Each row has a name. Each question is about the rows just above it.

k551: [ 91, 159, 105, 138, 101, 121]
k749: [105, 127, 123,  88, 175, 140]
k974: [124, 121,  97, 206, 138, 162]
k824: [127, 118,  87, 140,  80, 130]
k989: [152, 180, 130, 194, 100, 109]
k831: [152, 180, 130, 194, 100, 145]
k36: [135, 124, 155, 108, 161, 175]
k600: [168,  80, 123, 104, 172,  91]
k357: [107,  88, 103,  89, 118, 105]
k978: [140,  83, 142, 106, 134, 128]
k23: [ 91, 159, 105, 138, 160, 117]
Shared by k23 and k357: : [105]
Which value is in both k749 and k600? : [123]

k509: [107, 114, 120, 143, 123, 112,  79, 149]
k491: [ 44, 125, 139, 166, 110, 113, 140, 165]
k243: [154, 150, 126, 158,  97,  84, 135, 141]
k946: [123, 123, 114, 115, 160, 130, 110, 121]
k110: [117, 143, 141,  67, 116,  84, 171, 188]
k633: [ 76, 154, 189, 142, 160, 130, 120, 108]
k298: [ 67, 116, 108,  82, 181, 233, 124, 127]
k215: [115, 125, 177,  74, 120, 126,  68, 143]
k75: [117, 132, 162, 177,  72,  79, 126, 126]
k644: [ 44, 157, 139, 166, 110, 113, 108,  67]
k514: [130, 128, 155, 137,  93,  98, 118, 124]
k876: [146, 106, 143, 173, 108, 125, 149,  82]
Shared by k644 and k876: : [108]
Where do [154, 150, 126, 158,  97,  84, 135, 141] appear? : k243
The row with [ 44, 157, 139, 166, 110, 113, 108,  67] is : k644
The one value in k509 and k633: : [120]
Which value is in both k633 and k644? : [108]
The one value in k75 and k110: : [117]

k277: [ 94, 207, 141, 133, 100, 152, 107, 147,  63, 167, 165, 137, 182, 159, 175,
 167, 203,  76, 128, 125, 127,  76, 171, 125,  64, 112, 132, 211, 128, 218,
  71, 135,  92, 177, 152, 140, 152, 150, 103,  77,  86,  28, 111]
k927: [102, 199, 160, 107,  88, 139, 104, 129, 108, 143, 145, 122, 175, 141, 171,
 173, 183,  91, 135, 125, 137,  89, 159, 123,  64, 108, 137, 202, 110, 218,
  78, 147, 108, 163, 159, 142, 180, 150, 103, 144, 109,  66, 127]
k535: [120, 182, 138, 120, 121, 119, 111, 170, 147, 158, 171, 137, 156, 169, 167,
 138,  76,  81, 115, 124, 139,  85, 152, 120,  89, 116, 154, 183,  82, 178,
 106, 122, 135, 137, 136, 120, 158, 155, 112, 147, 112,  36, 151]
[120, 182, 138, 120, 121, 119, 111, 170, 147, 158, 171, 137, 156, 169, 167,
 138,  76,  81, 115, 124, 139,  85, 152, 120,  89, 116, 154, 183,  82, 178,
 106, 122, 135, 137, 136, 120, 158, 155, 112, 147, 112,  36, 151] is in which row? : k535
[102, 199, 160, 107,  88, 139, 104, 129, 108, 143, 145, 122, 175, 141, 171,
 173, 183,  91, 135, 125, 137,  89, 159, 123,  64, 108, 137, 202, 110, 218,
  78, 147, 108, 163, 159, 142, 180, 150, 103, 144, 109,  66, 127] is in which row? : k927

k529: [150,  81, 184, 128, 150, 105, 129,  37, 129,  52, 144, 197, 106, 148, 205,
 124, 166, 194, 149, 138,  78, 114, 129, 166, 186, 107, 103, 127]
k475: [166, 191, 108, 139, 128, 137, 100, 172,  60,  94,  81, 136, 215, 135, 126,
 146,  96, 111, 199, 149, 137, 122, 157, 130, 238, 117, 145, 172]
k921: [166, 177, 107, 146, 121, 148, 102, 157,  65,  84,  82, 141, 217, 142, 127,
 144, 110, 106, 187, 154, 130, 120, 151, 137, 225, 116, 155, 163]
k171: [102,  81, 129,  90, 150, 105, 129,  37, 132,  52, 144, 197, 106, 148, 205,
 124, 166, 194, 149, 138, 137, 114, 129, 166, 186, 128, 143, 127]
Whose row is [166, 191, 108, 139, 128, 137, 100, 172,  60,  94,  81, 136, 215, 135, 126,
 146,  96, 111, 199, 149, 137, 122, 157, 130, 238, 117, 145, 172]? : k475
Where do [166, 177, 107, 146, 121, 148, 102, 157,  65,  84,  82, 141, 217, 142, 127,
 144, 110, 106, 187, 154, 130, 120, 151, 137, 225, 116, 155, 163] appear? : k921

k684: [174, 124, 101, 174, 131, 126, 142, 121, 119, 113, 130, 122, 145, 134, 144,
 152,  97, 121, 124, 102, 156, 133, 150, 131, 146, 133,  79, 153, 167, 123,
 113, 187, 149, 156, 161, 116, 161,  85, 128, 110, 178,  94, 117, 117, 110,
 141, 114, 141,  98, 119,  65]
k638: [ 85, 106, 161, 151, 175,  56, 128, 153, 108, 109, 159, 141, 126, 135,  64,
 171, 149, 138, 157, 179, 133, 165, 128, 151, 112, 128,  63, 141, 130, 138,
  83,  87, 144, 180, 110,  95, 139, 154,  59, 179, 108, 160, 183,  98, 179,
 107, 171, 115,  72, 149, 111]
k860: [ 54, 114, 158, 151, 138,  64, 139, 148, 142,  98, 144, 118, 100, 164,  57,
 152, 182, 138, 176, 184, 139,  85, 177, 117, 143, 149, 137, 172, 148, 162,
 119, 124, 186, 154, 163,  82,  97, 132,  66, 198,  47, 157, 214, 119, 175,
  74, 182, 175, 138, 154, 125]
k48: [ 65, 124, 151, 153, 131,  62, 147, 156, 160,  96, 160, 125, 117, 153,  57,
 149, 177, 149, 167, 177, 151, 155, 172, 108, 151, 149, 140, 143, 133, 141,
 132, 133, 180, 153, 167,  86, 140, 148,  77, 197,  35, 155, 212, 127, 169,
  74, 184, 167, 141, 146, 130]
k570: [ 65, 124, 151, 153, 131,  62, 147, 156, 160,  96, 160, 125,  84, 153,  57,
 149, 177, 149, 167, 177, 151,  75, 172, 108, 151, 149, 140, 177, 133, 165,
 132, 133, 180, 153, 167,  86,  88, 148,  77, 197,  35, 155, 212, 127, 169,
  74, 184, 167, 141, 146, 130]
k599: [ 56,  99, 178, 129, 144,  66, 135, 157, 132,  80, 136, 135, 128, 173,  43,
 160, 164, 114, 223, 183, 119,  73, 136, 187, 163, 168, 135, 198, 184, 175,
 142, 128, 192, 192, 139,  69,  89, 135,  88, 189,  25, 149, 207, 112, 173,
  91, 171, 159, 138, 163, 177]
k438: [177, 126, 100, 173, 132, 123, 140, 126, 114, 113, 126, 183, 147, 139, 144,
 154,  98, 118, 123, 101, 151, 134, 153, 129, 145, 132,  77, 151, 165, 122,
 115,  95, 150, 156, 160, 115, 165,  84, 127, 109, 184, 125, 119, 115, 111,
 142, 110, 145,  97, 121,  62]
k705: [ 85, 120, 145, 147, 138,  69, 134, 136, 118, 114, 154, 140, 105, 158,  85,
 158, 174, 136, 148, 164, 154, 133, 146, 137, 129, 128, 130, 144, 109, 144,
 104, 108, 155, 129, 145, 111, 134, 139,  86, 142,  94, 157, 187,  97, 163,
 107, 169, 138, 102, 145, 118]
k813: [ 61, 123, 149, 156, 132,  62, 145, 150, 152, 102, 156, 120,  85, 156,  60,
 150, 181, 149, 160, 179, 151,  84, 180,  99, 143, 144, 138, 170, 130, 161,
 121, 128, 180, 145, 169,  88,  95, 144, 182, 197,  45, 157, 213, 124, 171,
  72, 185, 172, 137, 148, 119]
k328: [ 27,  93, 188, 120, 144,  54, 127, 163, 129,  83, 114, 137, 159, 151,  56,
 143, 163,  85, 243, 215,  98, 103, 152, 232, 176, 174, 137, 214, 218, 160,
 134, 106, 171, 166, 125,  38,  98, 119,  74, 173,  49, 183, 245, 120, 170,
 103, 191, 181, 156, 159, 198]
k123: [102, 123, 138, 139, 134,  94, 131, 133, 121, 121, 142, 135, 114, 145, 103,
 146, 146, 133, 141, 150, 143, 131, 139, 134, 128, 129, 129, 136, 118, 138,
 112, 116, 144, 128, 138, 118, 132, 133, 103, 136, 108, 145, 162, 109, 149,
 116, 152, 134, 112, 138, 122]
Where do [ 27,  93, 188, 120, 144,  54, 127, 163, 129,  83, 114, 137, 159, 151,  56,
 143, 163,  85, 243, 215,  98, 103, 152, 232, 176, 174, 137, 214, 218, 160,
 134, 106, 171, 166, 125,  38,  98, 119,  74, 173,  49, 183, 245, 120, 170,
 103, 191, 181, 156, 159, 198] appear? : k328
[ 85, 106, 161, 151, 175,  56, 128, 153, 108, 109, 159, 141, 126, 135,  64,
 171, 149, 138, 157, 179, 133, 165, 128, 151, 112, 128,  63, 141, 130, 138,
  83,  87, 144, 180, 110,  95, 139, 154,  59, 179, 108, 160, 183,  98, 179,
 107, 171, 115,  72, 149, 111] is in which row? : k638
The row with [177, 126, 100, 173, 132, 123, 140, 126, 114, 113, 126, 183, 147, 139, 144,
 154,  98, 118, 123, 101, 151, 134, 153, 129, 145, 132,  77, 151, 165, 122,
 115,  95, 150, 156, 160, 115, 165,  84, 127, 109, 184, 125, 119, 115, 111,
 142, 110, 145,  97, 121,  62] is : k438

k748: [207, 113, 127,  68,  14, 112]
k762: [ 59,  29, 238, 215, 185,  21]
k997: [112, 112, 187, 151,  12, 105]
k605: [ 32,  42,  21, 223,  84, 237]
k826: [178, 236,  68, 168,  93, 236]
k614: [178, 236,  68, 168, 124, 130]
k597: [213, 166, 111, 219, 143, 237]
k636: [ 82, 128,  56, 235, 236, 236]
Shared by k748 and k997: : [112]
The one value in k748 and k826: : [68]
Whose row is [112, 112, 187, 151,  12, 105]? : k997
Which value is in both k614 and k636? : [236]
Shared by k605 and k762: : [21]
Which value is in both k636 and k614? : [236]
[213, 166, 111, 219, 143, 237] is in which row? : k597

k872: [114, 122, 165, 136, 128, 110]
k467: [168, 122, 107, 122, 110,  28]
k413: [122, 139, 160, 152, 122, 166]
k458: [ 82, 157, 121,  99, 122,  94]
k166: [168, 166, 107, 121, 121, 104]
k373: [122, 139, 160, 166,  97, 119]
k330: [152, 135, 113, 112, 118, 181]
Which value is in both k413 and k467? : [122]
Shared by k166 and k413: : [166]
The one value in k373 and k872: : [122]

k793: [133, 121, 126, 130, 123, 140, 136]
k776: [123, 149, 116, 167, 142, 142, 107]
k429: [120, 120, 114, 126, 120, 121, 108]
k768: [108, 135, 111,  82, 145, 119, 112]
k534: [129, 135, 106, 151, 140, 124, 121]
k479: [110, 127, 108,  94, 109, 124, 126]
k711: [139, 103, 134, 123, 121, 116, 142]
k890: [122, 160, 118, 184, 151, 116, 114]
k816: [114,  99,  97,   8, 127, 148, 120]
k339: [122, 127, 127, 101, 134, 114, 118]
k274: [129, 157, 125, 222, 145, 132, 105]
k314: [115, 120,  89,  95, 147, 128, 119]
Shared by k339 and k479: : [127]
Which value is in both k768 and k274? : [145]
The one value in k314 and k429: : [120]

k490: [169, 152, 119, 186]
k773: [207, 178, 134, 208]
k140: [219, 174, 125, 223]
k933: [219, 161, 125, 185]
k899: [174, 161, 223, 219]
[174, 161, 223, 219] is in which row? : k899
Which row holds [169, 152, 119, 186]? : k490
Which row holds [219, 161, 125, 185]? : k933

k143: [ 83,  75,  92, 143, 170, 124, 104, 126, 150, 143,  65,  86, 119]
k134: [102, 129, 176,  92, 147, 150, 142, 157,  95, 101, 113, 205,  87]
k941: [ 94,  93,  96, 158, 151, 142,  87, 224,  99, 134,  95, 110, 163]
k801: [ 77, 115,  87, 228, 234, 149, 134, 142, 126, 126, 102, 175, 172]
k651: [198, 116, 119, 146,  48,  60, 151, 158, 111, 138, 136, 107, 123]
The one value in k651 and k143: : [119]
Whose row is [ 83,  75,  92, 143, 170, 124, 104, 126, 150, 143,  65,  86, 119]? : k143
The one value in k801 and k143: : [126]
Where do [ 94,  93,  96, 158, 151, 142,  87, 224,  99, 134,  95, 110, 163] appear? : k941
Whose row is [198, 116, 119, 146,  48,  60, 151, 158, 111, 138, 136, 107, 123]? : k651

k861: [142, 127, 143, 149, 122, 126, 127, 140, 133, 124, 114, 122, 128, 118, 116,
  86, 148, 120]
k625: [112, 238,  99, 200, 128,  77, 178, 150, 176, 148, 157,  80, 149, 144, 128,
 119, 109, 134]
k662: [189,  64, 127, 147,  90, 129, 115, 177, 100, 102,  61, 130, 150, 104,  81,
  57, 198, 131]
k381: [122,  84, 138,  75, 147, 154,  94, 105, 101, 120, 136, 142, 117, 118, 146,
 156, 126, 129]
k940: [ 78, 213, 103, 132, 157, 108, 163,  89, 164, 154, 202, 108, 117, 148, 176,
 204,  59, 133]
Where do [189,  64, 127, 147,  90, 129, 115, 177, 100, 102,  61, 130, 150, 104,  81,
  57, 198, 131] appear? : k662
Which value is in both k662 and k625? : [150]

k937: [ 78, 118, 175, 143, 164, 113, 129, 138, 117]
k127: [107, 115, 170, 112, 140, 149, 219, 171, 103]
k50: [ 60,  85, 128, 145, 134,  65, 114, 177, 121]
k754: [219,  85, 128, 145, 134, 134,  61,  69, 109]
k717: [220,  85, 109, 199, 163, 102,  88, 112, 138]
k105: [143, 150,  94, 201,  96, 172, 111, 168,  94]
k220: [103, 124, 124, 182, 134, 170, 105, 115,  60]
The one value in k717 and k50: : [85]
Shared by k937 and k717: : [138]
The one value in k717 and k937: : [138]
The one value in k754 and k220: : [134]
Shared by k127 and k754: : [219]

k319: [123, 135, 123, 211,  51,  54, 140, 115, 108, 157, 209, 145,  55,  97, 100,
  52, 130, 106]
k69: [121, 125, 118, 215,  62,  58, 147, 124, 105, 157, 221, 149,  55, 132,  94,
  56, 121, 103]
k482: [137, 132, 134,  37, 197, 205, 112, 124, 150,  94,  34, 107, 198, 142, 159,
 206, 132, 152]
k724: [130, 126, 128,  49, 211, 200, 113, 133, 152, 102,  40, 111, 207, 143, 162,
 202, 126, 154]
k487: [130, 141, 134,  36, 193, 198, 112, 127, 145,  90,  38, 105, 199, 110, 157,
 197, 138, 147]
k129: [106, 105, 106, 188, 104, 104, 147, 133, 125, 162, 188, 151, 104, 178, 121,
 105, 106, 126]
k278: [127, 121, 127, 216,  51,  58, 141, 127, 110, 164, 222, 151,  52, 137, 102,
 105, 122, 109]
k204: [132, 136, 131,  31, 201, 202, 114, 127, 152,  97,  33, 112, 202, 121, 161,
 204, 132, 153]
k869: [125, 123, 127, 220,  44, 104, 144, 125, 103, 156, 123, 149,  46, 121,  95,
  51, 126, 104]
k40: [126, 125, 126, 217,  47,  55, 144, 129, 103, 155, 225, 150,  50, 128,  92,
  56, 124, 101]
k103: [136, 132, 138,  35, 203, 201, 110, 145, 147,  87,  33, 100, 200, 160, 158,
 201, 134, 145]
Shared by k319 and k204: : [97]
Shared by k278 and k482: : [137]

k35: [145, 129, 124, 123, 125, 146, 123, 148, 114]
k790: [147, 126,   7, 122, 106, 135, 125, 228,  96]
k548: [130, 146, 113, 131, 126, 108,  97, 123, 129]
k197: [146, 101, 131, 122, 116,  96, 133, 140, 123]
k173: [123, 144, 124, 130, 128, 127, 158, 111, 150]
Which value is in both k790 and k35? : [125]
The one value in k790 and k548: : [126]
Whose row is [147, 126,   7, 122, 106, 135, 125, 228,  96]? : k790
The one value in k548 and k790: : [126]

k424: [143, 146, 159,  90, 159, 138, 150,  85, 115, 161, 132,  78]
k307: [174, 138, 130,  86, 117, 178, 174, 122, 133, 127, 114,  85]
k879: [138, 119, 125,  96, 112, 164, 174, 176, 140, 101,  77,  74]
k428: [153, 122, 149,  76, 123, 171, 147, 126, 121, 122,  98,  83]
k85: [147,  93, 135, 100,  89, 177, 141, 139, 114, 127, 130, 140]
k556: [174, 138, 130,  86, 117, 178, 174, 163, 133, 124,  51,  35]
k632: [146, 140, 162, 117, 151, 138, 152, 159, 112, 121,  56,  61]
k452: [156, 113, 131,  78, 108, 180, 149, 113, 136, 134, 153,  78]
k283: [153, 122, 149, 130,  86, 171, 147, 113, 129, 134, 154, 115]
k839: [153, 120, 145, 104, 138, 148, 149, 134, 121, 127,  91,  73]
Which value is in both k556 and k424? : [138]
The one value in k428 and k307: : [122]
The one value in k879 and k424: : [138]
Whose row is [174, 138, 130,  86, 117, 178, 174, 163, 133, 124,  51,  35]? : k556
Which value is in both k424 and k452? : [78]
Which value is in both k85 and k556? : [130]

k533: [119,  88, 138, 125, 133, 144,  93, 133, 109, 130, 106, 138, 117, 108, 111,
 133, 154, 122, 114, 120, 144, 152, 119,  91, 123,  92, 109, 105, 158, 134,
 138, 130, 105, 132]
k34: [105, 114, 140, 139, 138, 157, 153, 135, 139, 131, 116,  95, 115, 144, 134,
 150, 117, 131, 132, 137, 134, 130, 119,  94, 139, 134, 147, 108, 151, 103,
 127, 117, 119, 154]
k616: [129, 140, 118, 109, 133, 118, 141, 150, 123, 140, 126, 138, 115, 117, 105,
 111, 141, 109, 121, 138, 134, 125, 144, 133, 147, 148, 117, 133, 136, 122,
 144, 144, 144, 145]
k645: [ 86, 147, 128,  98, 144, 100, 157, 137, 178, 130, 139, 120,  71, 134, 191,
 142, 138,  52, 144, 166, 151,  98, 116, 146, 161, 126, 131, 154, 155, 155,
  80, 161, 220, 152]
k827: [103, 150, 144, 105, 149, 110, 158, 158, 150, 132, 149, 109,  65, 133, 156,
 146, 139,  85, 113, 127, 166, 111, 153, 139, 148, 158, 114, 155, 134, 131,
 110, 162, 177, 150]
k89: [180,  87, 145, 125, 135, 190,  93, 128,  96, 146, 151, 158, 122, 102,  84,
 176, 107, 192, 120, 103, 107, 168, 129,  96,  98, 124, 105, 133, 127, 117,
 141, 127,  56, 115]
k59: [149, 116, 124, 140, 117, 156, 135, 136, 112, 133, 128, 120, 107, 132, 102,
 150, 110, 118, 134, 128, 133, 120, 135, 116, 118, 119, 141, 135, 136, 122,
 136, 140, 116, 152]
k936: [ 77, 149, 117, 123, 153,  65, 145, 116, 149, 117, 134, 132, 136, 129, 122,
  50, 116,  92, 125, 128, 147, 116, 125, 142, 153, 115, 137, 121, 124, 137,
 147, 116, 140, 115]
k508: [130, 128, 128, 124, 134, 120, 133, 131, 130, 114, 142, 146, 121, 133, 135,
  98, 131, 117, 133, 120, 141, 130, 117, 123, 138, 120, 122, 132, 136, 133,
 137, 114, 167, 125]
k611: [163, 136,  84, 128, 123, 165, 121, 140, 119, 142, 152, 123,  95, 131, 153,
 164, 111, 112, 133, 103, 109, 116, 151, 128, 135, 174, 138, 146, 113, 109,
 116, 154, 131, 169]
k788: [156, 131, 141, 138, 134, 151, 129, 117, 102, 117, 160, 136, 110, 135, 139,
 151, 106, 162, 143, 121,  91,  97, 107, 104, 110, 153, 129, 128, 100,  94,
 121, 128, 111, 144]
k445: [149, 118, 112, 130, 116, 118, 120, 129, 104, 133,  80, 127, 153, 126, 116,
 114, 117, 147, 103,  89, 146, 121, 145, 153, 138, 111, 125,  99, 134, 127,
 130, 120, 120, 115]
Whose row is [156, 131, 141, 138, 134, 151, 129, 117, 102, 117, 160, 136, 110, 135, 139,
 151, 106, 162, 143, 121,  91,  97, 107, 104, 110, 153, 129, 128, 100,  94,
 121, 128, 111, 144]? : k788
Whose row is [105, 114, 140, 139, 138, 157, 153, 135, 139, 131, 116,  95, 115, 144, 134,
 150, 117, 131, 132, 137, 134, 130, 119,  94, 139, 134, 147, 108, 151, 103,
 127, 117, 119, 154]? : k34
Where do [119,  88, 138, 125, 133, 144,  93, 133, 109, 130, 106, 138, 117, 108, 111,
 133, 154, 122, 114, 120, 144, 152, 119,  91, 123,  92, 109, 105, 158, 134,
 138, 130, 105, 132] appear? : k533

k460: [148,  96, 127, 120, 150, 129, 122, 112, 129, 159, 133, 141, 153]
k367: [163, 138, 162, 102, 121, 120, 112, 113, 137, 151, 123, 105, 114]
k16: [137, 163, 124, 136, 147,  94, 149, 112, 150, 176, 121, 119,  72]
k290: [109, 159, 110, 135, 142,  33, 144, 151, 115, 234, 121, 122, 199]
k568: [157, 118, 125, 114, 108,  73, 123, 123, 118, 216, 126, 162,  96]
k270: [157, 118, 125, 114, 108,  73, 123,  94, 118, 216, 126, 162,  95]
Which value is in both k16 and k270? : [94]
Whose row is [109, 159, 110, 135, 142,  33, 144, 151, 115, 234, 121, 122, 199]? : k290
Shared by k460 and k568: : [96]
The row with [163, 138, 162, 102, 121, 120, 112, 113, 137, 151, 123, 105, 114] is : k367

k214: [163, 110, 198, 175]
k440: [112, 111, 119, 110]
k672: [163, 110, 198, 197]
k410: [163, 175, 174, 179]
k119: [112, 112, 119, 110]
k326: [163, 110, 192, 175]
k292: [163, 191, 192, 111]
Which value is in both k214 and k440? : [110]
Shared by k672 and k119: : [110]
The one value in k440 and k326: : [110]
Which value is in both k292 and k672? : [163]
The one value in k440 and k214: : [110]

